In the data rows, the value 128 means zero.
Here are some points, each followed by its number:
[157 149 155 149 150 159 149 150 159 157 158 160 156 147 159 152 153 153
 153 163 158 152 160 162 154] 0
[163 158 161 162 163 163 166 165 164 162 160 170 165 165 158 161 161 165
 162 158 162 160 157 161 158] 1
[157 156 160 160 163 160 155 161 167 159 162 161 160 156 163 159 153 157
 158 167 167 157 159 161 165] 2
[159 166 160 158 159 158 158 159 160 161 158 168 160 163 164 161 161 157
 163 161 165 161 160 164 160] 3
[160 160 153 159 162 157 164 157 155 166 159 150 161 157 157 161 159 157
 157 155 155 160 166 153 163] 4
[163 165 169 159 159 164 160 160 159 166 165 155 164 162 159 164 163 164
 164 162 159 160 160 159 157] 5
[152 142 147 151 153 161 144 157 139 163 156 156 149 146 153 142 150 155
 135 160 165 152 156 154 159] 6
[158 164 161 163 161 155 167 165 156 160 162 166 166 159 161 160 163 159
 157 163 160 164 161 161 165] 7
[161 162 158 160 162 166 160 161 165 163 164 159 162 162 160 159 156 162
 161 159 161 156 156 163 161] 8
[151 154 154 150 153 150 155 153 168 164 159 164 159 155 155 156 154 152
 157 163 161 159 157 163 154] 9
[158 159 159 153 151 158 146 150 156 157 162 163 155 155 162 155 147 169
 158 149 154 151 150 161 152] 10
[157 154 157 161 165 158 158 164 157 158 156 157 161 156 156 157 163 166
 152 150 157 157 163 158 161] 11
[160 156 157 167 167 163 160 171 149 158 160 158 157 158 158 154 160 166
 156 156 159 157 160 155 155] 12
[158 159 156 160 157 159 157 166 158 161 161 163 158 159 157 158 155 159
 158 156 154 156 160 163 160] 13
[166 156 160 157 159 163 155 156 157 154 163 158 161 167 155 162 163 156
 162 162 161 161 159 155 160] 14
[165 165 168 171 168 163 168 168 159 164 165 158 158 169 161 165 166 166
 167 158 159 161 166 165 159] 15
[164 162 162 161 161 160 157 159 159 160 151 168 161 161 161 159 152 163
 162 170 163 158 160 164 172] 16
[160 158 160 161 159 165 159 152 168 154 163 175 161 159 160 159 155 161
 161 160 159 155 166 167 167] 17
[147 151 153 154 153 158 146 155 155 159 154 158 157 144 157 146 149 162
 142 158 157 155 154 159 164] 18
[162 161 164 162 162 166 163 162 159 165 158 159 158 160 168 158 162 160
 161 161 158 156 158 163 161] 19
[155 161 156 154 158 157 158 162 159 154 161 156 161 154 159 161 153 152
 160 156 154 159 158 161 151] 20
[163 156 162 155 157 156 156 153 162 155 159 163 159 165 159 160 161 155
 161 161 163 158 162 161 161] 21
[160 159 157 169 165 161 161 165 147 162 169 159 144 157 162 160 159 165
 158 167 149 156 164 155 157] 22
[165 160 162 161 157 150 155 150 159 165 166 154 164 158 163 157 161 159
 159 163 158 160 158 155 164] 23
[155 159 156 153 149 161 152 158 157 155 155 154 157 152 159 157 160 156
 159 159 146 159 168 152 159] 24
[166 164 151 169 167 162 161 169 159 163 163 152 153 164 169 163 162 167
 162 147 161 159 157 157 162] 25
[162 162 160 157 157 162 163 157 152 156 156 154 167 156 155 161 161 158
 161 154 158 159 161 158 147] 26
[163 159 159 152 152 158 162 160 165 164 159 155 153 161 158 161 160 165
 159 159 164 166 163 155 158] 27
[161 158 158 159 159 159 161 165 157 155 163 158 165 157 157 157 156 156
 159 158 159 160 162 159 163] 28
[157 155 159 150 150 157 150 158 159 162 161 159 161 158 165 155 154 151
 160 165 158 161 160 159 159] 29
[154 154 157 150 149 155 153 158 161 158 160 161 159 151 163 153 156 155
 154 162 163 158 164 163 165] 30
[157 158 146 153 156 158 149 154 164 168 162 158 151 155 165 155 158 156
 155 148 156 157 159 160 159] 31
[165 165 168 159 160 161 162 161 158 158 166 166 162 162 166 167 167 161
 164 164 156 166 156 156 159] 32
[155 156 151 151 160 157 153 150 156 159 156 164 155 152 156 153 158 159
 153 153 151 162 151 162 152] 33
[158 154 155 173 169 166 166 165 161 169 175 155 153 163 165 156 167 157
 159 163 154 158 153 163 160] 34
[160 164 162 163 162 163 160 163 158 158 156 153 164 158 153 162 164 160
 163 161 155 163 155 155 157] 35
[160 158 159 164 163 160 156 160 157 162 162 157 154 155 161 156 161 160
 161 161 158 158 159 158 154] 36
[163 163 162 167 162 161 164 165 155 163 161 164 162 164 166 163 168 162
 165 159 164 166 162 154 165] 37
[174 176 174 161 155 164 175 158 161 155 161 157 176 175 160 176 180 162
 175 158 160 163 164 165 155] 38
[148 150 150 156 146 166 154 158 165 147 147 148 155 174 148 156 154 169
 157 150 170 152 151 160 169] 39
[161 162 163 166 162 160 162 157 157 160 162 158 158 165 160 160 162 162
 159 162 160 162 167 160 162] 40
[164 160 161 151 155 164 160 161 153 160 164 157 160 161 162 161 156 160
 161 160 163 158 164 154 158] 41
New points follow, each followed by the numbers of its three nearest points above, nearest first.
[154 147 157 163 167 161 156 160 159 158 158 155 157 152 153 153 161 169
 146 158 155 155 164 158 161] 11 12 36
[164 167 169 171 169 160 169 169 161 169 168 157 155 170 162 165 168 167
 168 158 159 164 168 169 157] 15 40 37
[171 178 171 158 150 174 169 166 167 163 163 156 168 176 164 178 167 159
 179 160 155 169 159 161 169] 38 32 5
[161 165 169 167 164 164 167 165 180 157 165 171 168 170 162 164 163 157
 163 161 165 160 153 179 153] 1 8 3
[165 164 169 161 160 163 161 156 156 164 165 157 162 165 158 163 164 164
 163 165 160 159 162 160 160] 5 40 32
[161 159 147 152 151 166 153 158 146 162 159 153 162 151 165 160 161 159
 158 156 162 162 160 157 163] 41 4 28
[142 142 144 155 139 169 150 153 162 142 139 144 150 179 142 152 150 173
 153 144 180 147 147 159 174] 39 18 11
[164 166 160 161 157 153 163 162 155 161 161 162 160 157 150 164 156 166
 166 142 151 155 151 154 160] 13 35 26
[167 168 171 155 157 163 161 160 158 155 169 170 166 165 167 171 171 158
 166 164 156 169 153 156 156] 32 5 37
[160 161 155 171 165 153 164 163 155 157 155 163 163 157 153 159 160 165
 159 139 158 159 164 158 159] 11 12 13
[159 155 158 160 163 162 159 151 155 167 162 163 155 157 157 155 159 162
 155 157 163 151 152 158 158] 36 8 13
[164 159 159 161 160 150 158 155 158 162 164 156 160 159 160 158 159 162
 159 163 157 160 157 155 162] 23 36 40
[160 164 161 159 158 160 163 158 160 158 159 159 168 166 154 163 162 157
 165 152 156 163 158 157 147] 26 35 5
[162 166 163 152 151 158 156 156 157 160 159 167 159 160 167 163 160 155
 164 165 166 161 156 161 160] 3 21 29
[159 158 164 161 160 160 160 159 157 164 162 156 159 158 157 159 160 164
 158 167 154 155 160 160 157] 36 5 40
[162 161 161 163 162 159 163 160 163 157 160 163 160 160 156 163 160 168
 160 160 163 162 161 162 149] 1 40 8
[165 163 162 162 161 162 166 168 168 160 163 171 164 166 163 164 162 165
 163 155 161 160 157 162 156] 1 8 3
[159 158 157 157 158 157 158 158 159 166 152 154 157 159 160 159 155 152
 159 163 157 156 166 157 159] 4 29 36
[164 161 158 160 159 154 162 162 153 157 161 159 152 158 164 153 159 153
 158 168 157 159 162 159 154] 36 28 13
[163 162 157 163 160 159 161 165 151 163 159 153 156 156 165 158 160 160
 158 164 153 161 164 157 158] 36 4 19
[160 165 160 152 153 159 159 160 155 157 157 149 158 157 156 166 161 155
 163 169 159 159 166 158 158] 41 35 14
[166 164 166 162 161 162 170 158 168 163 159 170 155 167 159 163 165 169
 166 161 167 163 154 165 153] 1 3 32
[160 158 159 161 162 164 162 156 158 164 163 165 160 160 158 158 159 164
 158 157 162 154 153 158 158] 8 1 36
[153 158 155 159 163 158 158 162 162 153 163 160 161 153 162 158 150 153
 158 150 152 159 155 161 150] 20 13 28
[159 160 161 154 151 165 155 160 161 158 155 159 160 157 156 160 160 157
 162 160 151 159 166 157 160] 24 13 28
[167 164 165 165 164 157 170 156 166 163 160 170 155 168 157 163 165 163
 165 159 165 162 155 165 153] 1 3 15
[164 164 162 166 165 160 164 163 158 158 161 156 160 164 157 162 154 163
 161 153 163 159 170 159 160] 40 28 8
[170 167 162 166 167 159 171 166 171 159 169 157 158 172 155 168 168 167
 168 164 156 166 160 168 164] 15 1 40
[160 157 156 161 159 155 160 158 155 155 159 155 160 155 159 159 154 158
 160 159 160 163 159 161 165] 28 13 36
[161 162 157 160 163 161 159 159 159 163 164 158 160 159 156 160 154 162
 160 161 159 157 155 159 159] 8 36 13
[159 156 159 161 164 159 159 162 163 160 163 163 160 156 162 159 156 156
 157 164 162 157 162 162 166] 2 28 8
[161 163 162 163 162 161 160 160 155 159 160 154 163 160 156 163 163 161
 164 159 155 162 158 152 157] 35 5 36
[163 165 161 156 156 161 161 161 160 162 158 168 157 165 166 165 163 160
 166 163 166 158 156 163 162] 3 19 32
[168 177 175 156 152 180 168 155 163 161 164 159 169 169 153 174 172 165
 178 161 160 166 163 156 161] 38 5 32
[150 153 155 150 159 150 152 166 160 155 158 169 155 152 159 147 156 152
 159 162 163 160 163 164 163] 30 9 29
[158 160 161 174 177 153 170 173 156 159 170 163 167 169 165 162 161 163
 163 165 162 165 179 164 157] 15 40 7
[169 164 161 164 163 158 163 159 159 158 159 155 162 165 155 162 151 165
 161 149 163 156 170 158 156] 40 28 41
[167 165 173 159 159 164 162 160 157 165 165 157 165 164 157 165 165 166
 164 167 161 158 160 161 158] 5 32 40
